In the data rows, 128 means zero.
Some points, one per row:
[ 86 119 172 109 128 164 113 118  98 141 136  68 137 131  82 146 156  91 114 114  90 113 115  77 128 150 114 142 111 132 116 163  88 138 101 127  85 146 106 117 114]
[143 141 161 109 109 137 114 114 131 104 133 111 134 139 122 157 144 124 121 108 120  90 126  87 125 126 103 139 111  99 138 148 114 142 123  95 119 137 127 130 104]
[106 101 140 129 111 142  99 122 134 204 129 143  95 134 128 160 148  94  71  95 109 145 119  78 130 188 160 111 105 171 161 185 159 153  93 175 118  99 165 123 168]
[119 101 166 117  95 178 156 154 117 125 185 188 102 122  80 191 104 124 114  80 149 145 126  91 160 119 157 114 150 145  91 151 136 117 135 122  91 147 125 133 160]
[145 158 166  72 106 106 123 124 158  94 112 115 158 132 130 146 169 135 134 114 119  79 133  76 107 135  84 166 134  85 125 132 107 171 125  81 112 142 136 179  92]
[107 152 102 112 116 113 111 117 130 116 141 168 119  87 123  90 144 133 142 138 175 141 136 161 126  86 148 124 159 113 141 109 140 156 140 133 118 146 145 161 151]
[142 100 192 150  95 198 164 141 139  68 161 144 153 102 133 188  51 143 121 105 148 131 142 112 187  98 129 120 167 125  74 197 168 119 169  89  89 124 131 105 107]
[122 105 127 151 130 117 113 158 133 131 122 133 154 118 118 104 113 142 129 135 145 156 115 151 129 124 156 105 133 140 123 111 128 118 128 154 117 111 132 112 131]
[134 122 150 119 125 155 133 118 134 100 132 138 140 137  96 115 131 147 135 129 146 103 146 124 133 118 129 117 129 125 147 114 102 141 135 137 124 116 134 152 130]
[130  97  98 168 126  90 119 175 141  97 145 143  96  90 172 137 136 106 120 129 149 171 167 192 133 144 145 111 149 154 132  96 172  89 135 131 163 155 125  72 128]
[140 168 148 114 129 144 127 129 150 133 114 117 133 154 148 175 127 114 130 121 111 114 118 104  67 176 105 152 112 121  99 149 142 176 110 103 143 136 141 117 134]
[116  95 103 141  99 138 107 131  94 125 142 162 123 101 113  58  97 155 134 150 164 137 107 149 134  85 162 104 152 120 133 101 153 118 160 152 113 115 109 152 137]
[158 143  90 102 171  70 107 120 162 176  81  84 114 188 156 149 183  77 119 118 101  88 157 116  91 145 106 139  87 143 187 129  93 119  97 128 193 166 118 104  98]
[140 156 111 101 130 116 140  71  86 173 124 137  73 121 131 107 141 114 166 167 112 102 110 113 114  99 125 162 137 116 167 120 116 129 144 147 113 133 118 169 117]
[172  84 156 125 143 132 124 186 144  99 138 172 147 149 140 199 148 105 142  63 144 134 201 182  98 126 129  93 119 130 121 111 118  87 117 139 164 168 124  63 114]
[145 122 132 134 163 110 112 140 112 137 108 115 158 150 121 137 152 138 126 114 124 123 143 151 130 119 121 138 114 131 140 114 102 112 134 140 157 114 116 104  94]
[106 149 115 131 124  96 122 108 111 175  93 120  64 124 132 128 135 100 120 147  88 123 109  97 120 134 127 169 148 130 142 135 127 129 129 129  99 123 100 146 107]
[139 124 141 125  92 146 125 109 108  74 135 139 132  92 138  94 107 162 175 157 152 132 114 147 116  89 125 141 173 110 117 101 141 152 146 133 127 112 144 145 136]
[119 126 105 138 124  97 151 143 124 128 130 122 123 134 150 132 141 120 118 126 115 158 123 160 139 118 127 144 128 136 128 145 146 125 124 138 146 139 136  99 131]
[ 94 120 163 138 118 155 147 105  82 161 150 145 107 105  98 153  95 131  97 122 140 123 101  72 147 150 153 130 124 162 129 166 136 131 128 125  88 121 135 150 152]
[147 162 146 130 109 151 160 141 123 124 164 129  88 100 158 150  84 109 173 158 121 162 117 119 130 106 164 150 152 150  74 126 119 122 128 115 125 144 104 126 142]
[100  93 151 119 127 118 116 134 123 191 150 151 110 145 118 163 142  92 117 106 129 160 119  97 124 137 151 103 113 152 146 169 141 134 108 156 114 117 144 123 155]
[136 119 123  84 121 157 133 114 121 148 126 131 148 148  64 128 133 152 124 112 134  84 125 106 138 112 151 111 114 139 180 144  89 114 123 167 132  99 135 179 139]
[ 83 139 117  82 134 115  96 134 124 170 141 141 104 136  94 109 190  92 133 136 134 133 125 122 109 104 117 110 153  84 135 116 123 151 110 142 102 162 124 155 120]
Here are 10 more points, each followed by its number:
[141  94 153 136 142 154 119 147 123 127 132 147 157 139  88 162 113 127 148 101 153 114 144 106 153 105 161 106 133 120 127 123 104 111 139 149 123 109 113 112 118] 0
[146  81 135 160 164 174 150 163 104 107 166 156 136 138  69 179  62 125 116  90 137 107 167 113 203 123 180 134 114 168 111 134 111  72 145 141 110 117 110  88 144] 1
[153  71 134 108 128 133  98 173 147 107 148 179 163 149 109 145 148 116 145 104 175 151 168 165 134  98 178  52 125 149 155 122 140  89  97 163 132 130 171 107 138] 2
[145 110 148 131 120 133 113 143 131  84 139 132 171 128 114 135 115 145 144 113 166 139 150 146 159 105 135 114 131 123  93 124 118 114 139 115 130 131 118 108 107] 3
[140 133 142 123 116 170 126 122 129  88 133 136 162 152  96 138 116 169 136 118 134 108 131 115 149 135 157 120 135 112 117 122 124 138 138 134 110  94 145 148 115] 4
[103 139 122 148 158  97  58 108 102  98  36  30 209 170 119  62 149 156 106 167  99  98  96 105 115 122  57 148  98  85 150 125  79 128 150 127 123  98  76 140  88] 5
[149 125 120 128 158 107 124 147 140 130 119 118 155 144 134 131 133 135 122 122 122 125 163 153 134 118 117 113 104 136 129 104 117 110 143 131 163 131 111 110 111] 6
[136 102 101 122 147 106 107 131 147 163 106 123 132 150 142 154 149 109 112 123 116 116 118 159 121 139 147  96  91 156 172 128 139  95  99 162 149 123 137 111 135] 7
[ 92 126 105 104 105 117 123 115 112 150 126 135 130 138 102  52 117 123 145 161 133 125 106 124 106 108 133  93 154 120 144 126 118 141 113 148 115 126 131 171 153] 8
[108  96 140 139 114 131 137 121 122 168 130 154 115 128 110 146 102 123  97 102 131 128 128 106 155 141 158 118 128 152 141 153 139 115 127 139 102 117 142 139 150] 9
Which of these numbered points is nearest to each point below by angle, seen from the average point of the first points? Its number follows each.
[121 128  98 132 130 117 116 127 137 162 131 143 108 125 165 148 148  97 147 133 124 139 135 138 120 127 158 106 120 150 168 146 134 123 101 148 150 142 144 120 156] > 7
[147  89 154 117 141 143 128 144 138 109 105 100 176 146  96 136 125 137 133  95 113 101 116 112 136 132 123 121 125 133 119 124 115 107 121 127 107 104 110 109  90] > 0
[171  83 145 125  91 104 102 141 153  10 109 121 199 101 153  85 155 177 142 100 175 107 156 195 127  90  88 110 146  62 136  95 141  93 156  81 146 118 153 125  79] > 3
[128 122 142 127 118 149 116 122 104 156 138 125 131 113 114 155 133 113 121 108 122 120 131 107 131 122 138 116 129 140 146 144 130 138 134 137 110 108 127 146 147] > 9
[138 144  97  93 118 147 140 118 124 142 146 149  98 145 142  99 145 137 154 152 134 155  76 138 111 107 144 139 131 114 122 126 135 147 139 160 132 119 157 156 157] > 8
[108 138 141 111 132 118 111  99 139 233  91 104  46 170 163 188 178  47 101 114  79 139  95  69 123 183  92 154  78 156 162 181 156 164  81 116 121 125 121 116 143] > 7
[124 118 153 131 142 133 141 125 129  96 106 102 154 135  99 124 141 121 151 143 101 130 121 114 114 142 107 126 128 121  97 120  82 115 122 120 111 140 110 136 116] > 5
[121 148 123 122 102 133 131 100 117 155 145 147 121 103 145 119 133 124 153 143 133 114  91 114  92 111 133 128 160 118 146 124 141 151 132 132 108 137 140 171 142] > 8
[125 126 145 150 105 143 138 132 127 159 146 125 137 127 110 165 113 116 125 107 119 119 135  93 140 150 160 131 116 150 134 145 136 136 129 140 110 104 139 129 144] > 9
[133 194 113 119 134 141 123  91 111 126  89 106 151 132 103 110 109 140 120 142 115  79  87  55 120 119 109 187 125 112 149 140  98 125 133 112 125 102 127 196 133] > 5
[108  47 137 132 114 121 102 198 163 123 160 203 167 124 108 157 120 122 141  87 177 157 175 191 146 107 183  16 132 158 179 140 156  75 101 190 137 129 162  75 158] > 2
[101 107 137  92 134 116  92 160 149 140 134 145 145 140  89 111 183 112 103 126 131 153 116 138 123 127 124 103 123 125 157 131 146 130 108 152  95 142 140 148 148] > 2
[116 125 125 143 145 123 105 110 102 130 129  93 160 153 116  92 127 134 131 152 112 146 113 129 122 153 104 146 127 121 141 146 140 161 130 160 141 109 151 141 147] > 5
[105 113 140 119 121 109 125 156 113 133 150 136 109 105 138 142 132 115 112  98 153 157 144 141 142 119 149 130 121 117 108 148 170 136 126 110 127 150 146 127 128] > 2
[147 130 127 150 137 134 150 110 111 112 128 131 123 123 130 146 117 143 125 121 124 102 156 129 141 134 145 126 124 141 131 121  97  91 125 122 113 116 102 109 122] > 1
[125 137 104 168 134 142 187 136 140 121 135 121 126 117 142 122  98 144 126 150 113 162 113 145 152 157 149 114 140 141  75 117 124 118 127 129 118 124 123 115 130] > 1
